rotation ticks, each row followed by its count of ticks
The counts run from 0 to 306.
[132 162 102  99  88 112 129 109 145 148 131 158 128 130 113 115 150 107
  99 113 128 185  84 153 158 135 123 127 131 186 157  98 113 132 175 114
 141 124 144 100  99 121  55 140 132 120 137 147 103 137 136 117 158 100
 132 182 112]
144
[105 118 107 136 128  91 109 109 153 153 127 149 136 150 100 111 183  98
 110 116 153 176 104 131 135 140 108 149 121 169 116 112 151  93 143 150
 137 101 149 115 108 121  35 150 148 151 140 140 160 101 142  95 141 104
 117 179 150]
2
[ 93 121 100 145 161  96 125 124 119 101 132 182 124 130 101  91 145 120
 144 116 128 175 111 170 126 141 100  97 149 127 109 110 125 122 125 151
 113 165 115 124 100 123  44  97 125 138 133 114 154  99 124 156 130  68
 109 189 115]
45
[ 69 105 133 157 149 129 137 102  92 135 125 185 155 181 127 109 139 139
 119  90 114 139 123 122 102 153  93 127 135 123 128 113 155 127 139 127
 110 133 108 111 110  99  59 129 151 120 148 132 164  83 131 121 134  84
  96 195 133]
56
[105 107 160 159 112 132 181  86 113 136 124 180 141 129 135 127 166 139
 147 103 141 156  98 151 127 119  92 110 113 181 139 104 136 113  98 158
 121 110 138 104 103 126  53  86 125 132 147 101 134 100 112 124 134  69
 118 154 150]
76
[111 157 148 172 107 146 156 105 128  98 149 172 142 109 163 123 140 180
  89 108 119 162 106 162 118 145 100 108 117 155 148  99  98 126 125 127
 147 103  86 127  86 101  83  89 131 117 138 117  75 126 157 142 127  67
 113 137 131]
95
[120 146 128 129 106 127 147  84 117 129 121 165 142 127  98 113 147 136
 103 125 132 173 108 176 120 158 112 121 125 141 120 133  70 132 135 114
 141 103 108 142  89 114  87 124 115 118 120 139 120 163 133 132 169  56
 108 201  87]
116
[100 183 115 139 103 102 143  82 136 170 130 162 160 125 120 104 134 141
 142 122 134 169  91 173 115 167 105 112 132 171 139 119  72 129 143 150
 147 123 117 122  99 105  88  92 106 116 119 134  99 158 115 135 148  57
 123 165 136]
120
[ 75 146 122 145 105 128 100 126 114 134 156 191 140 127 149  96 100 147
 129 120 110 159 124 150 125 167  86 127 155 100 137  67 133 146 163 129
 141 142  76 121  96 121  74 120 122 131 133 104 149 102 178 150 132 102
 106 169 123]
38
[107 148 134 159 165 154 125  88 119 111 138 180 157 158 136 118 161 143
 103 104 147 164 116 143  78 146 125 116 140 120 121 134 111  90 131 134
 120 120 107 130  66 104  58 126 151 120 146 130 100  95 132 142 132  75
 110 166 131]
254
[111 144 128 155 105 127 109 107 134 124 129 150 157 189 150 122 185 143
 104 102 149 158  83 132 112 112 102 110 110 182 143 121 121  86 134 127
 120  81 113  85  90 115  70 122 135 131 159 146  96 113 141 111 147 110
 108 175 152]
282
[ 77 146 152 140  87 126 117  80 120 169 128 144 162 150 142 118 158 133
  96 116 133 166  97 138 126 162  89 149 134 173 137 106  89 141 166 119
 162  77 140 111 104 120 103 130 104 126 134 149 106 142 183 101 171 113
 112 156 149]
137
[106 185 122 145 139 140 129  94 123 140 151 179 165 137 155 118 120 160
 144 117 131 164 122 166  82 154 102  94 151 126 144 118 107 113 145 145
 125 145  94 125  73 113  69  98 133 120 144 112  98 109 126 156 128  72
 124 149 158]
250
[ 81 140 170 162 111 155 132  74 112 143 122 160 188 165 149 117 135 151
 126 119 134 180 125 145 100 166  95 122 128 125 138 128  95 124 158 114
 145  83 108 124 100 114  99 119 108 126 144 135 123 132 163 113 166  91
  96 172 150]
265
[107 139 142 153 164 139 125  87 112 113 136 171 159 163 125 114 175 135
 105  98 148 161 120 157  74 146 118 112 135 122 108 149 109  82 119 132
 117 115 118 136  64 112  59 122 153 122 148 137 113 109 127 134 139  72
 109 178 130]
255
[ 94 125 102 101 124 119 116  98 101 174 136 192 128 121 102 113 130  99
 126 116 129 149 122 150 126 166 101 147 161 114 115  90 125 154 161 130
 133 144 133 130  97 131  56 154 121 144 133 123 183 105 160 134 149 101
 108 194 109]
188
[118 144 129 166  95 138 114  96 139 122 125 159 156 182 143 121 184 128
 100 103 151 154  84 121 117 115 112 111 101 181 145 123 134  88 135 123
 123  71 110  92  90 121  65 135 141 137 149 143 119 115 142 108 154 114
  99 187 134]
283
[109 148 111 129  88 105 124  78 121 193 119 157 154 149 126 141 170 112
 130 119 162 139  84 138 108 146  98 127 125 186 134 118  90 127 139 142
 137  75 144 112  94 125  86 138  98 145 132 146 144 127 149 103 162  96
 111 191 146]
133
[103 169 134 130  59 121 106 122 134 139 147 162 144 136 180 125 115 143
 106 124 143 179  95 138 140 161 109 130 134 164 167  84 121 119 155 116
 152  99  81 104  95 123  81 122 120 112 148 145  97 128 164 112 140 116
 119 180 137]
293
[ 73 146 114 145  97 121  95 127 115 138 160 183 148 116 144  96 103 139
 143 123 117 160 117 150 131 167  73 123 153 111 135  75 131 139 150 133
 145 143  69 119 108 130  73 106 122 145 136 103 164 111 168 146 131 103
 105 174 130]
37
[119 132 141 123 128 156 134 107 100 102 144 171 138 130 131 115 134 148
 113 106 122 160 131 178 114 135  86  93 132 105 121 125 103 132 129  98
 130 126  86 138  67 134  72 126 144 135 169 120 143 128 166 141 167  77
 105 202 104]
242
[ 81 141 162 136 115 132 142  99 110 129 115 149 164 178 137 107 130 150
 117 110 131 198 119 153 115 160 107 116 132 145 135 142 116 124 166 102
 134 113 109 114  98 100  79 121 136 105 157 158  99 138 133 109 167  72
 110 191 135]
268
[ 94 169 134 124  73 126 103 123 128 126 151 152 135 142 184 120 123 138
  99 120 134 183  92 145 136 155 114 127 141 158 158  95 110 119 163 106
 149 105  86  98  89 127  85 121 124 112 153 146  86 133 173 117 145 123
 124 177 129]
294
[ 83 124 107 172 138 140 116  77 115 131 138 201 159 133 133 112 156 136
 150 122 135 141 105 142 102 136  87 112 142 118 113  96 106 125 131 161
 116 129 124 128  98 126  58 103 108 147 116  85 148  77 147 165 118  89
  92 145 148]
50
[ 97 125 154 153 150 145 150 118 130  98 163 168 137 122 144  97 149 163
  98  91  98 175 120 164 130 127  81 113 137 145 137  98 143 125 140 125
 139 141 112 106  93 120  57  98 159 128 164  97 104 100 158 138 129  85
 120 126 153]
224
[110 122 154 125  98 110 167 132 101 114 122 167 110 125 147 150 131 142
 116  99 138 168 112 175 131 140 100  93 119 171 146 115 125 134 106 120
 122 120  98 119  85 133  68 102 116 129 182 136 129 128 150 111 162  71
 121 211 120]
88
[ 99 160 125 163 120 120 132 106 143 132 122 156 157 168 166 130 167 152
 112 109 153 171  94 123 113 131 108 115 113 183 151 120 127  95 143 150
 132  83 122  99  94  93  58 119 137 115 143 147  86 104 139 104 121  91
 112 159 175]
280
[110 164 122 155 134 131 112  79 136 140 120 166 166 160 119 116 171 128
  81 102 142 160  91 138  91 161 142 140 144 154 131 129  93  98 151 128
 138 100 135 116  81  84  68 138 138 111 120 151  79 114 131 129 138  88
 113 151 121]
126
[ 99 128 114 127  93 128 106  95 138 167 135 167 142 127 147 129 153 120
 128 135 144 170 115 129 147 131  81 154 128 152 130  75 128 130 169 139
 147  86 136 121 109 136  64 153 113 153 135 117 159 109 191 104 150 123
 106 167 165]
7
[105 160  67 146 135 104  97  97 134 157 165 180 133 102 121  99 169 120
 126 123 121 130  87 153 117 138  76 132 153 141 115  84 101 122 127 169
 148 127 127 114  93 130  70 123 120 154 114  93 146 116 170 160 129 101
 108 140 139]
177
[134 165 115 144 113 122 151 115 121 123 143 181 131 144 133 123 158 153
  96  93 130 129 101 153 100 142 120 101 116 162 155 117 123  94 100 130
 116 115  90 112  72 105  52 115 161 110 151 134 105 116 108 134 129  62
 124 181 105]
100
[103 175  89 164  89 129  99  90 134 137 159 173 132 119 164 110 171 137
 115 123 135 135  79 132 117 139  88 144 136 152 135  80  98 103 112 150
 145  80  96 117  90 114  74 128 128 115 108 122 107 131 156 143 110 102
 106 148 127]
306
[ 90 167 140 141  50 114 108 125 135 148 145 157 144 124 170 124 121 141
 123 127 144 180  96 142 137 162 103 124 121 168 161  85 119 115 146 128
 160  88  84  98 102 127  81 113 110 124 147 139 111 143 164 110 140 109
 119 181 142]
292
[104 196 103 140 104 116 126  87 131 173 138 177 171 148 141 116 137 145
 128 116 130 155  94 157  99 161 117 117 146 159 152 116  81 120 161 146
 139 125 125 112  96  93  81 111 120 111 121 138  78 135 116 139 137  74
 128 149 144]
122
[ 87 127 118 120 110 104 107 138 140 112 148 140 124 147 117  83 142 134
 107 113 102 196 102 155 174 128  81 123 133 158 137  92 154 127 171 111
 148 134 106  89 113 127  58 122 150 134 161 128 140 131 161 117 161 113
 115 180 139]
14
[ 69 131 115 168 156 104  96 108 121 155 151 163 151 141 103  76 163 129
  85  92 108 129 108 131 109 169  85 158 145 125 114  99 133 116 130 146
 152 113 108 113 107 100  67 139 157 139 119 127 169 103 164 127 132  96
  99 153 129]
182
[110 132 105 116  97 108 106 134 149 109 146 157 126 133 109  81 142 124
 106 118 108 195 105 159 177 126  93 120 127 163 143  87 155 119 173 113
 147 137  98  96 115 131  52 126 152 142 145 119 148 126 154 123 156 109
 116 186 120]
15
[107 147 123 120  91  98 120 113 143 147 125 142 140 155 101  94 149 120
  87 100 114 185  86 162 161 147 117 125 119 193 152 115 118 128 174 107
 153 116 128  87 114 110  75 125 134 120 143 154 117 141 143 106 177  97
 124 184 120]
142
[105 147 120 121 106 116 121 130 139  85 134 149 103 118 149 106 158 130
  82 125 138 198  91 159 150 138 122 135 134 156 131 110 107 105 132 116
 142 100  99 118  84 114  55 128 138 108 131 153  80 146 159 123 135  86
 121 189 100]
298
[123 134 102 119 100 122 115 106 129 144 148 160 113 131 122 113 193 118
  68 109 134 130  85 126 139 123  97 155 124 165 127  88 125 113 124 121
 137  80 126 111  89 122  53 168 156 133 137 142 144 125 179 108 149 117
 112 174 112]
157
[ 92 152 146 142 115 122 139  78 138 132 127 161 152 140 167 126 162 135
 135 130 160 205  92 153 115 135 110 117 135 179 135 122 101  98 135 155
 139 102 145 114  91 120  65 101 110 119 137 126  66 124 138 118 130  82
 127 142 169]
277
